The rows of T fall into 3 groups, which share some directions, and each row is roughly a mix of its group's hidden directions, except one row that fits no group.
T (115 x 10):
[[ 1.91 -3.24 -0.51  3.55 -0.29  1.78  0.10 -1.55  3.70 -3.14]
 [ 4.94 -2.21 -1.23  1.86  1.84 -0.05  3.60  0.88  1.61 -1.50]
 [ 4.75 -2.39  0.24  0.33  0.17 -2.88 -0.73  4.25 -0.81 -0.32]
 [ 1.42  4.36 -0.95 -1.36  0.59  0.32 -3.58  2.89  3.28  0.26]
 [-2.12  3.57  1.40  1.56 -0.77 -2.59  0.74 -2.33 -3.06  3.45]
 [ 3.85  0.94 -0.20  0.33 -1.96  3.18 -0.02  2.91 -3.58  2.25]
 [-0.72 -4.42 -0.50 -0.84 -1.89  2.97 -3.29  2.33  1.22 -2.25]
 [-1.33 -5.50  3.27 -0.05 -0.29 -0.17  2.83 -0.32 -0.89 -2.11]
 [ 2.82 -0.85 -1.37 -3.16  1.41 -1.28  1.35  4.05 -3.08 -2.09]
 [-0.26 -3.39 -1.09 -0.24 -1.54 -1.96 -2.85  1.61 -5.14 -0.11]
 [ 2.77  2.99 -1.22 -0.53  0.73 -0.15  3.39 -2.49 -4.31  1.00]
 [-2.51  3.70 -0.42 -2.58  0.51  3.98 -0.37 -1.71  1.27  2.93]
 [-4.29 -0.53  1.20 -3.04  0.74 -1.95  2.47 -0.17 -0.43 -4.02]
 [ 3.28 -3.17 -1.40  0.75  1.93  3.74  0.04 -1.52  0.75 -3.50]
 [ 0.36  0.61 -1.99 -3.37  3.93 -2.62  3.78 -1.28  1.31 -0.63]
 [ 2.66 -3.56  0.44  2.49 -3.16 -0.94  1.98  2.81  1.09  2.48]
 [ 1.58 -1.16 -1.28  3.66  3.70  3.24 -0.08  2.66  1.77  1.70]
 [-1.46 -1.03  3.15  1.84 -1.96  2.92 -1.38 -3.68 -0.29 -3.44]
 [ 0.12 -0.65 -0.04 -0.06 -2.73  4.00  2.30 -0.62  5.11 -0.73]
 [ 2.86  0.10 -1.15  5.11  0.20 -1.75  1.68 -0.98  0.88 -3.60]
 [-3.48 -1.60  1.49  4.55 -2.15 -0.68 -1.21 -2.97  1.78  0.25]
 [ 1.47  2.83 -2.60 -0.54 -3.66 -1.31 -1.77 -0.92 -0.32 -4.44]
 [-0.20 -0.87 -1.56  4.41  3.69  1.39 -1.68 -0.30  3.58 -1.49]
 [-0.64 -0.43  4.00 -1.11 -0.11 -1.55 -4.57 -2.83 -2.61  0.38]
 [-1.09  4.31  1.13 -0.04 -0.48 -4.37  2.70 -1.60 -2.01  1.41]
 [-0.11 -1.63  5.04 -1.19 -0.55 -0.76  0.93 -3.63  0.07  3.44]
 [-0.63  2.66  3.60  0.78  2.93  1.74 -1.97 -1.35 -3.55  2.30]
 [-5.17  2.18 -0.47  0.17  0.06  2.09  0.45 -4.14  1.29 -1.00]
 [ 0.06  1.12 -2.80 -0.58  0.72  1.73  3.32 -2.42  1.13 -5.01]
 [-2.18  0.28  0.84 -1.42  0.60  1.99 -1.90  0.26 -2.85  5.70]
 [-1.84 -1.82  3.35  3.11 -2.75  0.57  1.05 -4.35  0.69 -0.48]
 [-2.56  0.78 -0.93 -3.67  1.73 -3.35  1.21 -4.02 -1.03 -1.35]
 [ 0.46 -3.78  1.69  0.25  0.87 -5.43  0.74 -1.22  1.28  2.21]
 [ 0.11  0.77 -1.50 -0.62 -3.48  3.74  3.37 -1.81  3.42 -0.67]
 [-0.44 -0.63 -0.93  0.04 -3.56  3.48  2.80 -0.86  4.53 -0.92]
 [ 1.46  1.38 -0.34  3.42  1.88 -3.28  1.81 -4.34 -1.64  1.12]
 [-2.80 -1.17 -0.45  3.75 -1.36  4.40 -0.16  2.52 -1.89 -1.26]
 [-0.23  2.91  1.78 -3.47 -1.81  1.11  1.73 -3.40  3.34 -1.50]
 [-1.60 -2.35 -0.17 -2.37 -2.11 -0.52 -1.75  0.90  2.82 -5.09]
 [ 1.99  0.20 -4.94 -0.69  0.82 -2.35 -0.44  4.31  0.61 -1.40]
 [-0.76  2.15 -0.89 -1.40 -0.30  2.02 -4.46  0.43 -4.73  1.26]
 [ 0.48  1.26 -0.17  5.73  2.62  0.25  0.85 -1.33 -0.52  3.44]
 [ 2.47  0.85  0.54  4.56 -3.60  0.27  2.01  1.56 -2.95  0.28]
 [-1.84 -0.46 -0.38  3.90 -2.78  0.11 -4.29 -1.02 -2.80 -1.45]
 [ 0.26 -1.36 -0.61  0.48 -2.50  1.15 -4.85  1.22  1.83 -4.20]
 [-2.17 -3.75 -0.85 -1.32  3.11  1.26  2.20 -3.68  0.37  2.27]
 [-3.93 -3.49  2.36  0.21  0.43  1.35  2.06 -3.85  1.33  0.30]
 [ 1.71 -2.50 -0.17 -3.50 -1.88  2.45 -0.06  1.09  2.91 -3.94]
 [-1.31  0.31 -5.41 -0.02  3.23 -2.11  0.15  0.95 -2.13  2.16]
 [-0.69 -1.14  0.00  5.32 -1.04  1.61 -2.76  1.81  1.59  3.01]
 [-1.62  4.07 -1.91 -2.96  1.44  0.23  3.03 -1.73 -0.66  3.14]
 [ 5.32  0.73 -0.64  0.05 -3.36  1.09 -2.19 -0.97 -2.19 -1.99]
 [-0.59  4.27  0.43 -1.93  2.90  1.56  2.01 -1.55 -1.26  3.84]
 [ 1.36  0.77 -3.87  1.19  0.15 -0.63  0.77  1.55 -4.26 -3.97]
 [-3.35 -1.91 -0.25 -1.63  3.56 -3.80 -1.19 -2.33  0.12  2.15]
 [ 1.91 -1.04 -0.97 -3.51 -2.32  3.02 -2.66  2.40 -2.60 -2.02]
 [-2.28  2.55  3.15  1.79 -3.17 -2.77 -1.48 -0.65  2.06  2.61]
 [-2.62  1.42  4.10  1.94 -3.45 -2.97 -1.13  0.14  2.11  0.55]
 [-0.47  3.07  0.22 -2.27 -1.48  0.39  1.58 -0.51 -2.19 -5.61]
 [ 3.16 -0.65 -0.21  1.40 -1.29 -1.48  3.44  1.70 -1.97  4.61]
 [ 1.54 -2.44 -1.15  1.61  0.65 -1.14  1.28  1.48  3.88 -4.83]
 [-0.70  3.45 -1.17 -3.08  2.16 -0.77  3.07 -1.40 -0.90  3.94]
 [-2.55 -0.13  1.37  3.17 -1.58  2.32 -0.04 -5.16  1.78  0.27]
 [ 4.30  0.85 -3.60  1.91 -1.43  0.46  1.32  1.18 -2.63 -2.84]
 [-2.40  1.43 -0.79 -3.40  0.73 -2.52  1.43  3.41 -2.80  2.80]
 [ 0.06  1.26 -0.22  1.23 -1.79  1.77 -2.68  1.14 -5.59  2.62]
 [-0.49  2.49  0.74  1.29  1.90  5.79  2.36 -0.83  1.85 -0.85]
 [-3.31 -0.24 -0.04  1.99 -0.32  0.89 -3.03  4.16 -2.49  2.76]
 [ 2.25 -3.29 -1.48  4.83 -0.40 -2.43 -0.70  2.16 -1.73 -0.75]
 [-0.78 -1.46  0.02 -0.53 -2.01  4.17 -4.77 -2.79 -1.08 -0.08]
 [ 4.19 -2.38  1.51 -0.14 -0.38 -2.66 -0.69  4.75 -0.46  0.43]
 [-2.91 -0.16  1.24 -2.61  1.29  1.20 -1.52  0.85  5.56  1.49]
 [-4.07 -2.50  1.49 -1.74  1.21 -4.58  2.11 -0.52  0.17  0.97]
 [-2.27  2.73  3.62  0.75 -3.37 -2.61 -1.18  0.88  1.39  2.78]
 [ 0.42  1.87  3.62  1.36 -2.71 -2.70 -2.67  1.57  3.36  1.44]
 [-3.91 -4.06  2.04  0.55  0.25  1.31  2.52 -2.75  0.15 -2.04]
 [ 4.03  1.90  1.60  1.08  1.47  0.21 -1.88  1.12 -4.31  2.65]
 [-0.09  0.42  0.01 -4.47  1.40  4.65  1.41  0.84 -1.20  2.88]
 [-0.03  0.30 -2.52 -0.70  1.86 -0.37  0.61 -2.93 -0.83  6.00]
 [ 1.58 -4.20 -0.18 -0.23 -2.91 -4.88  1.78 -0.51 -0.41  0.36]
 [-4.94  1.05  1.51  1.76 -2.79  2.03  0.79  1.70 -2.35  2.07]
 [ 2.97  0.86  1.42  0.44 -3.30  1.95 -1.12  1.59 -0.18  5.09]
 [ 4.24  0.82  0.56  0.75 -2.28 -0.33  4.93  2.37 -1.18 -0.16]
 [-2.88 -2.77  0.09  0.89 -1.30 -5.25 -1.20 -0.36 -2.92  0.05]
 [-1.46 -2.46  3.51 -0.65 -1.58  0.82  1.57 -4.74  2.24 -1.45]
 [ 0.47 -0.60 -1.82  1.63  0.07  1.80 -2.56  5.89 -1.42 -1.79]
 [-0.64  0.77  3.12  3.11  2.80  2.37 -3.54  2.42 -1.71  0.99]
 [ 2.38 -0.38  2.95  4.03 -2.96  1.25 -2.10 -1.78  2.72 -0.39]
 [-0.18 -0.86  4.93 -0.19 -0.01  0.13 -0.79 -5.09 -2.08 -0.42]
 [ 0.76 -1.92 -0.51 -0.25  3.85  4.05 -0.10  1.81  2.16  3.51]
 [-1.46 -1.14  0.06  1.49  0.40  2.83  0.19 -1.29  2.48 -5.88]
 [-4.69 -0.50  0.20  0.34 -2.48 -2.37 -3.95 -0.09 -0.82 -2.40]
 [ 1.89  1.19  3.47 -0.23 -4.18 -1.50  0.95  2.27 -3.14  1.85]
 [ 1.54 -3.68 -1.18 -0.73 -3.47 -5.02  0.41  0.66 -0.14  0.67]
 [ 0.24  2.78 -0.20  1.26 -2.54  0.50 -0.15  1.39 -1.95 -5.86]
 [ 3.27 -2.03 -3.61  0.16  2.51  2.97  0.75 -1.44 -1.50 -2.90]
 [ 0.72 -1.05  0.93  1.83  0.13  2.41 -0.45 -5.19 -0.99  4.05]
 [ 0.67 -0.35  2.91  2.42  1.25 -0.60 -3.24  2.88 -2.85  3.53]
 [-0.33  2.56 -0.84 -3.59  2.41 -0.34  0.80  3.48  3.12 -2.75]
 [ 1.82 -0.22  2.05  3.47 -1.89  2.08 -1.92 -3.49  3.45 -0.94]
 [-1.98 -0.10  3.56 -0.36 -1.32  0.88 -1.38 -5.42 -1.79 -1.58]
 [-1.32  1.49  1.09 -2.27  0.41 -0.11  3.93 -5.28 -0.97  1.19]
 [-0.16 -0.58  0.76  1.93 -0.58  0.69 -1.20 -6.93 -0.01  1.08]
 [-0.76  3.98 -0.16 -2.45  3.13 -0.72  0.68 -2.83 -3.55  1.53]
 [ 2.97  5.06 -0.68  0.91  1.33  3.46  0.75 -0.74  1.70 -1.66]
 [ 1.17 -0.50  0.12 -0.97  4.10  2.77  1.26 -2.69  3.36  3.00]
 [-0.53  4.57 -0.31  3.37  0.26 -2.15 -0.64 -3.85 -0.76 -1.76]
 [ 2.59  0.26  0.04 -1.58 -2.02 -0.30 -6.36  1.08 -0.18 -1.02]
 [-1.75 -0.03 -1.44  2.26 -1.31 -0.84 -5.11 -0.22 -3.10 -2.79]
 [ 6.63 -2.82  0.49  0.93  0.22 -1.39 -0.81  0.17  0.66 -0.33]
 [ 0.80 -3.81  0.67 -1.09 -0.24 -5.87  1.04 -1.43 -1.23 -0.37]
 [ 0.66  1.78 -0.26 -1.21 -3.66  4.82  0.74 -1.84  3.24  0.13]
 [ 4.83  3.96 -0.40  0.62  1.06  2.00  2.88 -1.40 -0.96  0.60]
 [ 1.11 -2.45 -3.38 -2.55  3.66  1.56  2.12 -0.21 -2.21 -2.41]
 [-0.92  0.63 -0.84  0.06  3.20 -2.61 -3.96  0.77 -3.35 -3.10]]

One row of each group comes first, with its name. Which group is each row after those in?
[-2.35 -1.11  3.95  0.51 -1.48 -5.00 -0.18  0.18  2.50 -0.30]
F
[-1.02 -0.02  4.64 -0.27 -2.02  1.62 -0.66 -4.76 -1.25  1.49]
K
[ 1.58  4.08 -0.61  4.55  2.88  1.21  1.34  0.36 -0.22  2.07]
N

[-0.18 -0.52 -0.40  1.84 -4.35  4.41  1.93 -0.37  3.02 -0.97]
K
[-0.73  2.12 -0.05 -2.28 -0.71 -5.37  0.99  2.89 -2.63  0.63]
F
[-1.05 -2.24 -0.51 -0.72 -0.91  0.50 -4.09 -0.74 -5.06  2.30]
N
[ 1.43  0.35 -0.56  1.38  2.05 -1.75 -2.13 -0.59 -4.75 -4.13]
K
[-1.08  2.54  0.39  1.72 -2.55 -2.66  0.68 -0.85  2.10 -5.13]
N
[-2.57 -5.35  0.26  1.43 -0.53 -2.98  0.12  3.02  0.40  0.63]
N
[ 1.53  2.16 -1.29 -3.78  1.67  3.14 -3.03 -0.52 -3.14  1.13]
N
[-3.80 -1.12 -0.95 -2.41  1.99  1.20 -4.98  0.77  1.48 -0.88]
N
[-1.78 -0.01 -1.61 -3.43  1.73 -2.10  2.01  2.68 -3.29  3.04]
F
[-3.42 -2.08 -0.40  3.54 -0.75  3.28  0.00  2.89 -1.93  2.04]
F
[ 0.73 -2.73  1.72  0.78 -4.62  1.52  3.02 -2.14  2.63  0.63]
K
